In the rows, 128 means zero.
Each path below is one point turned by a fixed rotation once a step. After each direction that follows a path, write how fast that rotation turns it, in degrees a step (0 if it stays still).
Each turn is a multiple of 5 degrees from 10 to 175, or 0.
Each row of a path follows its step; steps can be skipped.
path 1
step 0: 120 175 138 120 88 52 155 170 123 123 185 135 94 115 128 142 136 106 96 66 152 94 100 73 136 109 118 138 76 187 157 136 122 113
step 1: 191 137 91 135 91 145 112 60 120 133 133 120 175 125 131 100 172 65 116 160 127 106 131 134 49 123 144 118 140 82 162 101 144 86
step 2: 65 109 183 111 145 141 93 101 120 119 95 121 144 139 184 172 70 72 157 161 97 184 119 111 179 135 103 105 172 137 109 107 144 127
step 3: 86 122 117 101 180 94 135 195 128 126 99 71 129 143 84 119 181 158 114 154 109 145 152 152 134 91 145 164 92 180 163 175 89 123
step 4: 186 93 91 149 117 187 149 160 198 164 151 115 162 117 103 126 104 171 133 175 166 81 132 143 144 147 147 116 109 74 92 110 165 153
step 5: 100 152 150 192 147 107 112 109 153 68 153 176 102 140 180 137 109 153 162 78 184 124 124 109 116 114 66 115 156 143 92 129 91 169
step 6: 135 124 118 125 113 118 169 96 108 138 170 134 80 132 76 136 169 144 91 94 74 165 84 108 96 150 136 159 128 100 181 142 69 59
step 7: 137 129 139 104 127 165 114 62 104 189 75 175 132 117 132 88 102 137 153 138 100 135 181 152 119 164 196 91 149 125 113 116 200 127
step 8: 96 157 161 81 108 84 123 214 61 115 105 103 118 115 150 133 100 85 166 83 148 119 134 134 189 129 121 111 111 155 104 133 95 168
step 9: 215 146 69 138 125 138 138 145 121 82 109 103 146 109 88 127 184 106 49 151 150 109 110 133 134 79 119 174 95 136 149 137 152 110
Directions:
115 105 138 126 125 126 125 135 135 141 112 117 116 131 139 118 140 124 128 119 112 143 130 148 136 137 151 133 146 132 126 137 136 124 -> 80
143 143 141 141 123 119 133 142 132 120 128 124 124 121 121 127 128 123 136 132 111 155 125 120 124 142 114 134 137 146 137 129 127 156 -> 125
124 128 132 139 100 119 140 141 133 108 136 154 142 122 136 134 141 130 119 140 143 132 126 143 127 131 129 123 142 128 130 131 131 112 -> 80
104 133 120 144 106 140 111 128 120 111 123 129 117 144 129 142 129 125 140 125 124 136 121 124 139 118 141 122 114 132 115 125 117 141 -> 125
112 126 142 124 149 107 128 133 123 115 150 123 139 122 130 131 138 124 119 108 125 125 129 136 123 127 142 106 119 130 135 127 113 143 -> 135
127 99 147 145 125 135 128 118 124 126 115 137 121 123 125 118 129 120 125 136 136 113 142 124 141 141 119 124 114 135 147 113 117 135 -> 130
109 137 137 146 138 125 124 130 124 123 117 121 129 100 111 111 130 135 122 133 127 121 100 110 133 124 134 133 130 127 125 136 133 114 -> 120
path 2
step 0: 83 117 99 155 130 123 104 100 130 131 91 169 108 49 124 134 142 164 98 161 126 199 137 115 126 150 153 182 148 132 128 90 175 130
step 1: 90 147 160 130 88 121 129 113 75 99 147 107 112 135 137 101 151 124 158 217 71 170 103 172 111 156 112 150 132 146 148 136 89 128
step 2: 104 196 157 103 118 162 143 91 118 102 115 181 120 75 113 142 140 151 194 107 145 120 134 148 160 127 104 171 163 109 161 91 130 89
step 3: 106 181 146 141 88 113 113 108 66 114 155 98 126 178 177 123 120 127 72 122 139 142 144 143 134 95 164 187 155 128 121 83 131 85
step 4: 113 147 159 120 96 133 82 133 153 164 162 142 135 100 130 93 210 199 124 107 109 163 108 94 146 92 109 174 157 119 129 118 132 168
step 5: 50 138 133 137 137 166 115 138 104 154 118 138 151 103 149 113 100 114 129 164 89 178 144 118 85 61 145 174 80 138 168 118 114 104
step 6: 113 145 156 83 123 132 173 126 134 124 93 118 135 155 157 167 193 138 179 164 158 157 107 174 96 109 125 191 151 112 155 123 125 175
step 7: 130 163 143 57 155 181 96 99 87 84 133 168 112 150 161 120 129 162 124 98 121 137 76 143 124 103 169 152 83 123 135 120 130 81
step 8: 144 104 128 110 122 103 97 181 144 115 153 140 150 161 128 177 164 124 131 122 115 168 131 136 186 70 148 201 158 153 119 77 100 105
step 9: 104 164 52 141 163 118 102 115 113 140 126 97 137 96 137 104 159 168 135 129 99 181 68 148 146 65 146 125 97 131 129 95 157 155
Directions:
135 147 130 123 148 131 141 132 124 120 146 126 123 128 125 133 145 145 125 142 110 121 125 124 129 114 122 107 145 123 134 144 143 138 -> 145
136 112 125 125 123 118 115 127 112 139 125 132 139 123 133 126 122 136 106 115 122 124 120 115 148 116 136 128 149 154 138 129 132 138 -> 80
119 127 139 123 144 110 135 135 118 150 106 126 121 113 139 122 126 123 138 140 115 118 128 145 135 137 120 133 115 134 145 138 129 136 -> 80
124 143 116 121 115 112 117 127 106 122 122 132 125 113 126 154 151 127 118 130 129 127 122 116 116 119 117 138 115 124 132 129 113 121 -> 0
path 3
step 0: 106 86 150 136 130 119 137 128 156 68 123 158 104 154 75 146 123 112 157 118 100 150 169 108 84 107 148 165 85 86 152 195 113 178
step 1: 115 87 141 114 103 106 151 124 162 124 56 135 180 152 115 136 108 165 134 186 147 141 143 137 96 124 110 147 133 100 210 65 121 129
step 2: 133 122 169 184 148 141 86 110 106 148 104 109 151 150 162 117 114 150 105 182 82 142 143 155 135 63 93 170 196 148 104 110 130 163
step 3: 105 112 184 116 110 150 160 75 177 96 124 127 108 115 136 78 137 107 120 125 77 94 144 73 121 109 91 96 162 168 72 141 89 122
step 4: 85 150 156 89 131 141 165 60 143 104 127 152 95 138 75 170 83 133 116 108 171 169 184 147 121 76 133 88 106 121 126 143 128 145
step 5: 130 137 121 140 175 127 164 142 97 90 125 161 108 117 54 133 101 185 99 185 160 141 135 106 95 137 98 193 154 119 166 109 92 125
step 6: 102 99 131 154 182 125 118 145 172 102 135 131 174 185 160 137 138 126 160 111 152 116 119 88 92 78 115 202 185 130 101 85 128 154
step 7: 128 83 122 172 88 147 201 58 134 121 77 116 123 135 126 128 172 83 137 131 115 102 91 135 124 47 101 131 120 142 121 117 137 147
step 8: 158 57 145 125 133 120 129 62 168 164 140 117 86 77 117 164 97 140 81 127 132 132 173 135 116 85 126 120 162 136 178 178 113 132
step 9: 92 157 127 117 114 119 111 139 185 130 158 130 104 83 70 91 80 185 133 136 144 139 115 143 76 113 62 124 169 165 141 88 127 147
Directions:
135 155 127 125 142 122 128 127 124 98 144 131 119 121 118 130 107 120 134 132 142 127 126 129 122 135 135 108 130 123 115 125 112 133 -> 65
153 121 103 129 137 115 139 123 138 140 134 153 123 143 133 128 127 135 133 126 126 142 124 124 126 121 114 129 116 122 110 127 122 116 -> 45
123 135 129 115 150 134 123 131 132 128 128 148 149 126 126 114 127 123 126 118 107 110 102 126 133 119 129 133 127 142 118 133 129 145 -> 100
112 130 117 141 132 134 109 130 138 105 112 143 146 114 137 131 128 137 128 138 136 143 120 134 121 135 131 146 120 119 128 122 128 110 -> 80
139 118 123 107 135 130 122 111 128 121 122 136 131 130 111 142 136 153 122 139 128 118 121 136 135 125 138 107 130 112 149 136 139 125 -> 100
137 114 108 135 135 132 137 133 113 107 123 136 127 138 135 122 126 109 127 107 141 122 129 125 120 134 123 136 137 120 150 132 145 143 -> 55
path 4
step 0: 165 156 113 77 136 73 166 120 49 149 153 162 113 140 140 141 127 121 146 99 155 154 143 93 93 109 186 102 181 178 163 117 106 135
step 1: 107 140 83 184 116 116 147 104 76 93 106 159 152 147 63 139 151 75 126 142 149 180 102 108 174 129 125 103 115 156 131 82 125 62
step 2: 154 140 84 161 61 177 151 136 98 78 195 139 79 151 156 126 124 89 58 127 149 156 158 153 119 115 135 168 138 134 109 125 139 145
step 3: 118 95 142 175 117 105 136 192 92 90 164 121 130 109 105 66 104 106 120 112 94 103 119 48 78 131 153 116 139 140 88 85 106 155
step 4: 133 115 73 171 169 94 119 93 106 132 115 143 62 90 191 151 145 96 87 138 97 106 69 112 88 117 106 99 138 127 108 125 93 79
step 5: 126 68 83 190 109 133 109 83 85 133 138 119 130 154 149 117 65 109 164 73 157 108 184 114 146 114 101 95 172 120 136 172 111 117
step 6: 177 153 84 116 128 114 190 94 97 81 133 143 112 111 123 135 152 168 150 107 61 143 191 79 127 172 158 97 183 141 116 127 131 121
step 7: 78 140 117 69 81 94 158 98 77 133 148 134 123 200 125 121 138 71 116 131 111 134 100 91 154 124 132 127 159 133 85 109 108 55
step 8: 117 137 119 164 114 140 160 100 62 45 175 94 145 129 137 180 107 99 98 130 129 151 124 168 136 92 171 115 104 145 140 123 61 150
step 9: 105 144 100 162 103 87 126 176 100 112 147 214 146 101 127 109 93 108 58 147 119 128 156 93 137 151 110 125 158 190 103 139 106 174
Directions:
124 135 121 118 101 140 139 125 153 128 143 131 116 134 123 117 125 140 134 133 114 115 134 111 120 133 140 135 129 112 122 112 135 129 -> 95
109 114 137 114 125 111 132 114 116 121 138 119 132 122 140 142 120 135 125 129 117 129 138 128 128 160 114 124 120 108 125 137 129 128 -> 35
115 115 134 123 128 145 135 146 124 120 136 114 126 126 110 126 116 112 156 137 139 116 124 128 123 138 126 112 137 136 146 131 125 120 -> 155
119 118 129 125 120 138 136 123 118 133 135 115 133 146 144 123 123 146 132 134 153 141 127 132 102 106 125 137 136 123 119 141 130 127 -> 135
113 133 153 146 122 128 143 142 135 118 133 130 133 120 130 120 134 110 102 145 131 117 134 140 120 124 135 128 118 124 114 134 120 130 -> 60
130 132 136 119 129 130 137 113 135 127 114 115 130 133 133 123 130 136 137 125 110 108 137 134 144 114 134 111 145 135 112 152 113 117 -> 45
path 5
step 0: 126 124 131 94 185 148 199 138 194 135 139 150 153 163 128 129 161 164 154 98 94 92 96 84 109 130 114 92 121 139 136 155 100 121
step 1: 149 127 154 107 105 70 156 111 148 139 120 125 88 114 151 69 143 148 125 157 147 160 115 133 108 146 83 82 110 162 191 160 100 173
step 2: 72 147 143 99 117 109 118 118 165 118 109 125 121 127 176 153 172 153 183 133 147 143 85 99 172 69 94 171 108 141 147 111 91 120
step 3: 157 96 124 104 88 129 158 165 119 125 119 87 136 144 128 110 136 95 201 125 90 120 100 82 175 170 122 130 81 172 129 121 120 178
step 4: 185 123 135 118 150 128 123 166 89 107 109 142 107 103 169 122 165 163 102 121 110 100 116 92 162 112 44 115 154 172 146 90 112 106
step 5: 107 108 161 122 81 127 122 166 112 121 124 117 103 204 100 112 163 173 185 143 151 144 175 105 109 126 108 117 161 143 127 71 92 134
step 6: 141 120 159 136 122 108 225 153 113 83 110 145 146 164 176 158 116 137 169 130 131 135 80 151 114 129 101 116 134 159 93 100 157 96
step 7: 155 127 86 174 129 132 151 121 121 121 98 124 106 187 158 55 104 192 119 79 154 133 103 125 125 152 101 163 117 150 126 126 82 151
step 8: 139 117 119 155 118 67 144 101 171 81 152 137 107 168 151 145 158 123 132 73 104 190 144 124 172 93 129 125 178 167 150 108 125 134
step 9: 171 152 106 118 78 145 169 126 130 123 155 90 164 151 107 179 131 162 143 132 143 129 84 165 145 145 102 177 156 132 167 94 115 187
Directions:
102 114 134 117 130 126 138 134 112 115 140 112 129 113 135 126 116 131 140 127 143 132 107 126 130 135 134 142 137 108 119 125 133 134 -> 100
127 135 128 133 139 111 124 128 126 126 142 144 128 136 139 141 147 129 122 128 121 115 103 123 145 113 125 117 137 116 111 137 135 109 -> 175
126 126 140 140 131 142 135 131 124 138 130 122 132 139 142 139 114 139 131 126 148 127 138 114 110 136 125 94 133 120 132 134 129 109 -> 60
148 112 120 121 124 139 138 112 125 119 133 120 147 128 131 115 117 135 115 143 109 115 112 118 114 132 122 129 122 135 114 142 126 123 -> 115
